0: [ 66 138 138  79 191 110 154  14 108  78 103 206 165 179 215 101 120  71
 140 109 201 163 158 131 147 158  49 215 105 125 126 115 133 162 187 136
  98 170  53 148 149 123  97 128 170]
1: [ 37 133 131  73 194 110 151  37  96 141  96 217 171 195 212 125 165  59
 144  71 204 167 135 117 139 154  59 210 111 127 111 115 138 168 159 140
  76 183  72 134 149 126 105 119 172]
2: [188 116 181 167  83 109 129 129 109 148 127  87  90  99  90 202 147 117
 117 102  87 106  73 170 116 140 163  56 120 131 154 165 112 123  95 116
 142  99 177 105 131  50 160 148 124]
3: [173 166 142 139  76 146 142 204 163 176 137 149 138 182  92 172 163 191
 223 213 104 115  63 126 112 137 162  59 157 182 137  76 132 117 142 186
 142  84 198 152 107 156 152 160  72]
4: [122 143 129 123 222  90 168  49  81  53 130 189 142 173 206  38  57 113
 157 133 179 156 217 153 204 161 104 168 119 131 150 111 124 147 174 152
 160 127  59 190 152 117 114 137 148]
5: [184  95 106 105 121 139  89 184 122  52  82 101  94  98 113 109 131  66
  81 170  78  86 171 134 105  75 102 118 137 145 147 208 155 161  60  48
 183  72 147 115 140 101 138 140 145]
6: [193  89 100  99 145 139  74 133 116  71  81  63  96 101 110 106 144  74
  76 130  85  85 166 133 105  72 118 128 140 147 145 189 158 169 108  31
 184  74 173 113 138 108 140 148 143]
7: [ 47 140 111  67 218 122 137  42 105 118 108 222 167 188 215 113 161  54
 142 130 210 154 129 120 141 143  95 197 103 126 108 137 146 164 172 145
  75 190  43 120 152 130 109 131 167]
8: [ 76 142 130  90 207  97 139  51  80  78 100 202 171 167 221 106 119  80
 138  57 199 169 170 139 155 157  35 199 110 119 129 126 123 158 176 138
 110 159  26 159 154 119 104 121 166]
9: [126 144 137 141  90 159 133 104 179 178 105  97 134 140  95 119  83 208
 190 213  80 101  84 127  65 213 176  87 145 177 130  89 131 113  94 125
  93 120 193  98 107 101 113 155  76]
10: [ 68 136 119 100 207  87 155  30  76  69 116 207 156 198 242  85 115  79
 148 143 194 160 170 130 165 148  82 214 115 131 129 110 139 163 165 147
 109 159  59 151 155 128 109 125 158]
11: [ 85 142 129  95 221  82 152  53 100  73 111 190 164 149 232  75 116  89
 139  53 206 169 186 143 171 171  46 185 109 121 138 108 116 149 183 137
 122 147  45 171 150 116 108 120 163]
12: [144 159 147 134  97 175 127 135 198 183  88  94 141 140  78 119 111 198
 204 165  71 100 104 114  67 184 160  87 124 179 127  55 125 108 105 144
  97 121 172  98 105 119  98 160  69]
13: [211 111 130 141 102 140  82 152 131  71 117 102  97  81  88 180 146  74
 106 136  78 103 114 161 113 103 152  77 133 145 175 204 134 141  84  83
 163  87 157 109 134  81 140 145 134]
14: [200 126 132 129  81 133  84 138  70  96 204  97 122 114  88  60 107 114
  56  87 101 184  69 114 205 102 129  53 132  53 104 209 138 110  66  67
 183  49  73 215 118 241 155  37  72]
15: [ 54 137 126  84 188  97 121  34 114 123 105 220 150 202 205 125 140  73
 142  97 198 158 147 122 148 151  45 208 123 127 114 131 146 171 165 143
  89 178  47 137 154 129  85 120 164]
16: [187  93 120  93 123 137  85 134 129  44  90  95 104  89 122 136 141  74
  85 156  81  79 167 134 107  71 138 126 143 146 143 182 158 169  85  38
 184  73 173 111 137 103 163 141 142]
17: [188  93  92 100 123 134  79 136 132  55  93  71 105  98 112 131 151  70
  83 126  82  81 184 130 109  68 142 119 133 141 149 222 153 164  83  45
 186  70 181 119 138 108 125 152 145]

[ 81 107 106 137  80 101  92 210 115 169 187  97 143  74 116 132 123 204
  97 154 122 133 139  89  97  89 145 175 125  77  82  59  96  69 145 165
  93 210 136  89  88  79 119 123 155] 12 9
[ 92 114 122 160  84  79 145 191 118 222 173  58 111  82  81 186  93 197
  66 105 114 148 134 125 119  69  93 173 128  66 124  97  88  70 140 191
  71 196 118  60 101  92 134  91 139] 2 12
[149 117 165 159 102 114 114 132 104 151 171  93 104  74  72 101 104 136
  57  64 107 174  54 139 216  89 160  86 107  50 136 178 127  96  91  90
 147  94  63 188 151 221 131  53  93] 14 2
[ 68 114  92 156 102  73 125 180 129 160 162  70 124  79 110 172  75 195
  77  69 123 143 146 110 113  74 181 181 133  74 111  92  82  71 123 193
  81 203 146  73 100  74 137  99 143] 2 12
[ 77 116  80 144 106 117  98 173 121 152 186 103 135  77 128 137 127 194
 109 121 121 137 131  89  89 104 177 170 127  85  75  80 105  72 176 154
  86 201 148  89  92  99  97 130 155] 12 9
[203 128 177 167 115 173 173 161 201  76 150 170  80 156 123 190 185 150
 182 158 182  60 157 103 130 147 206 103 176 184 100  78 119 162 165 176
 173  64 216 146 155 209 160 171 121] 3 12
[159 168 180 150  90 141 157 173 148 170 132 145 139 185 110 178 164 200
 214 199 108 114  69 137 112 135 173  69 141 175 142  61 139 120 139 189
 156  72 188 165 108 161 127 167  71] 3 12
[167 123 174 143  86 131 102 133  90 149 172  93 120 100  90  84 116 126
  54  90 104 177  61 121 224  97 150  70 149  47 120 203 135 106  83  85
 162  71 104 215 135 229 179  34  83] 14 13
[202 111 135 142  79 155 117 148 110  89 110  89  92  89  86 173 144  88
 115 112  80 113  98 178 111 117 110  73 127 135 172 179 126 137  81  93
 156  90 158 107 134  71 139 141 132] 13 2
[127 114 131 155  60  90 118 146 118 150 187  77  99  65  81 106  96 147
  65  48 103 169  61 155 190  78 151 105 114  51 148 158 121  91  76 108
 134 116  72 160 159 192 125  50 100] 14 2
[ 89 134 132  97 184 104 148  57  94  42 121 198 167 161 218  53 103  95
 139  83 191 163 217 151 168 168  64 166 122 118 149 108 107 141 180 137
 144 136  59 184 155 107 107 133 165] 11 4
[199 137 157 170 117 176 144 155 196  98 152 171  83 180 133 203 135 136
 184 185 179  57 175 121 152 133 177 116 168 182 124 104 128 168 189 187
 194  56 186 172 147 195 137 162 109] 3 12
[ 70 109  58 147 122  88 126 183 186 160 177  93 134  99 105 153 101 200
  84 111 127 140 149  96  95  82 154 179 111  73  86  62  96  67 147 166
  89 214 130  86  90  64 111 113 152] 12 9
[ 82 129 111 144 121 117 114 182 144 155 183 110 125  73 118 149 138 195
 119 112 126 138 129  82 103 111 157 158 138  92  70  74 109  77 175 147
  87 196 192  81  88 107 104 129 154] 12 9
[166 121  91 151 129 218 151 157 212 154 143 173 103 129 145 159 202 163
 183 166 191  71 133  81  98 181 160  65 166 183  60  52 109 142 176 165
 140 105 215  86 151 210 170 177 140] 3 12
[ 87 133  98 137  88 118  88 194 104 200 198 103 144  73 135 159 149 187
 139 105 129 140 130  91 108 122 188 154 125  99  69  80 112  80 187 141
  72 182 134  70  95 121 129 143 157] 12 9
[ 93 114 122 196  57  83 153 146 134 220 172  41  90  46  57 168  89 173
  52  55 109 158 107 167 146  70 223 133 105  60 171 145 110  81  89 144
 105 154  84 112 133 153 129  74 117] 2 13
